Rows swapped in pairs by one turn or mirror: which row each one swaps with
The rows were stretched afterwards, more along some directions than others.
Bufod: [  0  -9 -15  -4   0 -17  -9  18  12 -21  11  -7 -16  -6   1  -1  -3  -6
  17 -12  -2  16 -10   6  18]
ladi: [  1 -18  -3  40   6  35  30  40 -24   8   6 -17  34 -23  23 -16   5  10
   2 -13   3 -13 -17 -17  29]
fogol: [ -4 -15  -9  37  13  45  29  39 -22  10  23   2  34 -21  14 -24   3   2
   4  -2  10 -15 -21 -21  41]
Vanuk: [ 18 -12 -19  26   4  33  -1  24 -13 -11  26  -6  11  -3   3   9 -19   2
  33 -15  21  15 -30  11  49]
punog: [ 19 -25 -11  30  25  23  -3  -6 -10   1  15 -16  39 -23  22  10  -1  14
  22 -15  19  -4  -3  -5  35]
Luro: [ 10 -27  15  27  -1  -5  16   4  31   7   3  18  29 -10   7   3  23  18
  -5  13 -11  -9  24 -17  15]
Rubad: [ 25  -5 -18  35  14  31   0   9  -3  -8  21   9  26  -5  -9   2 -24   2
  38 -29  26   8  -6 -21  46]
Basum: [ -8  12  -5   0   2 -22 -10  28   7 -13   2  -2 -23  -9  -4  -8  -3  -4
  19 -16 -10  18  -2   5  11]
Ged: [ 11 -18   4  13  -1 -11  15   6  27   0   8  11   5   0  -9 -17  41  18
   9  28   1 -16  26 -10   2]
dur: [ -5 -23 -18  43  26  40  31  31 -11  -5  12  14  34 -14  17 -17 -18  -7
  18 -10  25 -21 -21 -18  41]
Voniz: [  4 -10   6  15   0  -1  21  -7  13  13   5   9  20  -6  -7  -3  32  16
  10  25   1 -20  11 -12  10]
dufak: [ 13 -21 -29  28  24  32   3   0 -10  15  18   3  25  -3  -3  -5  -6  11
  41 -17  27   0   4  -7  46]
firi: [-12  -8 -25  -4   4  -4 -12  19   5 -12  10   7 -15   6   2  -1 -18  -9
  24  -5   5  11  -9   1  31]
Nad: [ 14 -14 -33  31  28  23  -3  13 -18   7  22  15  29 -11  12 -22 -12  20
  38 -20  23   6  -5  -6  41]
Bine: [-18  -5 -10  32   4  58  17  34 -30   7   8 -20  32   0  26  11  -5  -7
  -4   3   3 -14 -26 -16  39]
kuvom: [ -6 -22 -19  39  17  40  25  47 -16  14  14   4  32  -6  18 -22   4   7
  18   5  18 -24 -19 -25  46]
Sali: [  7   6 -23  38  19  30   8  28 -23  -6  13   7  30 -15  -6  -5 -17   9
  36 -30  19  -8  -9   8  40]
fazem: [  9 -22  -6  28  12  24  18  40 -13  -1  10  -4  33 -26  20 -21  -8  -5
  -1 -10   8 -17 -31 -26  38]
pabep: [  9 -16  15  15   0 -10  10   1  24 -12   9  -2   5 -19  -7  10  36  15
  11  24  -4 -14   8 -12   6]
topug: [ -9  -6  -3  -7  -5 -16 -10  23   4  -8  11  -4 -14   0  -6 -11  -6   1
  23   3  -2  10 -16   5  15]
dar: [ 22  -6 -13  29  20  35   4   3  -8  -8  21  18  37 -19   4  15 -11   4
  31 -23  27  -3  -2 -13  53]
lole: [ -6 -14 -12  40  23  47  26  21 -18  23  18   2  42 -26  27  -4   9   4
  11  -4  12 -29 -19 -31  38]
Pelig: [ 22 -10 -15  43  20  20   5  12   0   8  19  15  33 -15 -11  -5 -10  18
  52 -20  29   0  -2 -15  51]
Tuk: [ 26 -17 -20  33  13  31  -5  -7  -2  -6  17   7  29 -23  13  11 -13   8
  47 -17  25   1 -15 -18  36]
boral: [  9   2 -25  27  20  26  -7  11 -16  -4  18   3   3  -8   5  -4   2   5
  33 -28  26   3  -2 -11  27]
mar: [  8 -40 -11  36  11  41  26  31 -16  19  22 -11  37  -3  42  -9  21  18
  -9  10  11 -15 -17 -11  40]
Kigu: [ -4 -11 -17  -9  11 -16  -7  15  10 -12   5   6 -13 -13  12   5  -1 -10
  12 -20   1  13   7   4  32]
tel: [ 17 -23   3   8 -10  -8  15   1  20   4   9   5  11  -5   3 -17  38  13
   2  30  -7 -17   1 -13  -5]
dako: [ -7   2 -22  -4  14 -25  -8  22  11  -9   1  10 -28  -6   3  -7  -9  -4
  29  -5  -4  21  10   0  25]
kaze: [  8 -31  16  22   2  -5  23  -2  22  14  11   7  30 -13  -1  -3  24  16
  -4  14  -2 -15  15 -18  20]
nep: [ 22 -14  -9  32   9  14  -4  16 -13   4  26   9  40 -25 -15  -2  -9  20
  34 -26  33   8  -9 -15  53]
binik: [ 29  -1  -7  39   5  18  -5  -2  -1  14  13  11  41   4 -13  -9  -3  25
  34 -16  20  -1  -5 -24  24]
Dalo: [  5 -20  -7  35  23  38  32  26 -25   2   7  13  41 -13  10 -12   0   4
   9   9   5 -26 -12  -9  33]
dokid: [  1  -8  -8  -3   6 -12  -3  12  15 -34  13 -15 -20 -17   9   4  -1 -15
  19 -13   3  10 -11  16  12]
Bugos: [-11  -2 -23  -5   9 -16 -16  22   3 -21   1  -2 -25  -2   9   7   2   4
  27   4  -4  11  -4   5  15]
Rudu: [ 18  14 -19  42  13  25  -5   9 -13  -8  15   3  21 -17 -22  -1   1  18
  40 -29  22  -3 -13  -4  22]
noz: [ -6 -15 -10  -4   4 -15 -11  23  11 -11   6   0 -14  -1   5 -14  -5  -2
  19  -1  -8  11  -5   1  11]
rem: [ -2   3  -7  10   6 -23   3  27  14 -15   9  -2   2  -4 -10 -20 -19   3
  17 -18   1  12  -1   6  17]
dov: [ -4 -38 -14  18  10  38  13  34 -28  18  27  -3  42 -14  19 -25  12   9
   9  18  24 -26 -36 -33  40]
mome: [ -8   6 -24  -8  10 -16  -9  19   3 -21   5  -1 -28 -18   4   0  -8 -13
  26 -19   9  14  -4   9  29]
zalon: [ -2 -10   8  27   1   5  27   3  14   7   0   4  26   4  15  12  20  13
  -5  15 -14  -8  12  -3   9]
vovu: [ -4 -16 -23  34  27  37  19  30 -26   5   9   0  32 -28  23 -14   4   5
   9   0   6 -26 -33 -19  29]
nem: [-14 -23 -24  37  18  56  33  35 -20  22  10   1  30  -7  25  -1  -1  -6
   2  -3  10 -16  -7 -24  58]
marif: [ -1 -29   7  13   4  -7  16   6  22  15   7  10  13  -4  11  -2  38  20
   8  33  -7 -15  20 -15   8]
Gurid: [ 13 -22   7  19   4  -7  14   1  26  -1   4  20  26  -8   9  -4  32  16
   1  26  -7 -21  15 -10   6]
fefu: [  2  -1 -19  42  21  35   2   9 -12  14  18  16  29   8 -10  -3 -19   9
  44 -21  25  -7  -5  -9  43]
dig: [ -7  -1  -9  -4   9 -24 -14  21   6 -23   2   6 -18  -7  -6   0   1  -2
  21  -7  -6  12   4   8  16]
Nik: [  8 -14   3  30   0  -4  21   6  26   7   6  15  13  11   1  -2  26  16
   2  16 -12  -2  26  -7  11]
zutet: [ -1 -20  12  11   4  -6   9   0  19   2   6  14  14  -7   3   3  37  11
   2  28  -9 -18  12 -19   5]
madi: [ -1 -15 -21   0  12 -19  -3  23  14 -20  11   0 -27  -1   9 -13  -3  -9
  20  -2  -6  15  -1   9  17]
Fiv: [ -2 -16  15   8  -6   7  23   1  14  16   5  10  23   3  -8   2  30   5
  -2  23  -9 -17   8 -15  13]
Pumol: [  5 -20   6  21   6  -4  18  -1  32   7  15  11  31  -6   7  -9  11  10
   4  17   2 -15   4 -27  12]
gup: [ -6 -13   1  40   4  40  24  38 -19  14  15  14  48 -16  26 -22   1   6
   0   3   9 -28 -22 -15  34]
regi: [ 17 -10  -8  46  22  22  14  -1  -2   4  16  14  36  -6 -19 -17 -15  17
  48 -25  33  -4  -4 -10  27]
Napus: [ 16  -6  -3  34  16   7  -2  15 -11   5  18  14  36 -29   8 -18 -19  14
  34 -30  19   3 -10   2  37]
devu: [ -8 -27 -11  48  28  42  35  37 -17  13  12  14  47 -13  22 -12  -9  -1
   2  -5  13 -32 -10 -15  54]
lav: [  3 -32 -12  35  21  39  31  32 -21  22  12  -4  44  -1  28 -27   4  11
   0   3   7 -21 -12 -35  34]
golu: [ -3  -6 -12   0   2 -18  -6  31  16 -25   7   5 -23 -11  -2   5  -1  -4
  25  -6   2  13  10  14  25]
Zizur: [-15 -12  -8  16  19  43  24  40 -40  19  14 -12  29  -4  23 -24   8   1
   2   1   6 -22 -26 -21  32]
lov: [ 11 -31  10  20  -1 -10  12   3  28   0  11  16  25 -17  15   7  21  15
  -3  15   1 -11  14 -12  26]
lebuv: [  8 -24  10  20  -3  -3  19  -2  23   8   9   6  26  -5   4   5  27  14
  -5  17  -9 -10   7 -17  13]
raz: [ 11   8 -14   4  -3 -31  -8  20  13 -15   2   2 -23 -18   0  -1  -3  -1
  16 -28  -6  28   7   7  19]

Pumol pairs with rem
Voniz pairs with mome
Rubad pairs with lav
regi pairs with dur
Gurid pairs with Basum
Bine pairs with punog

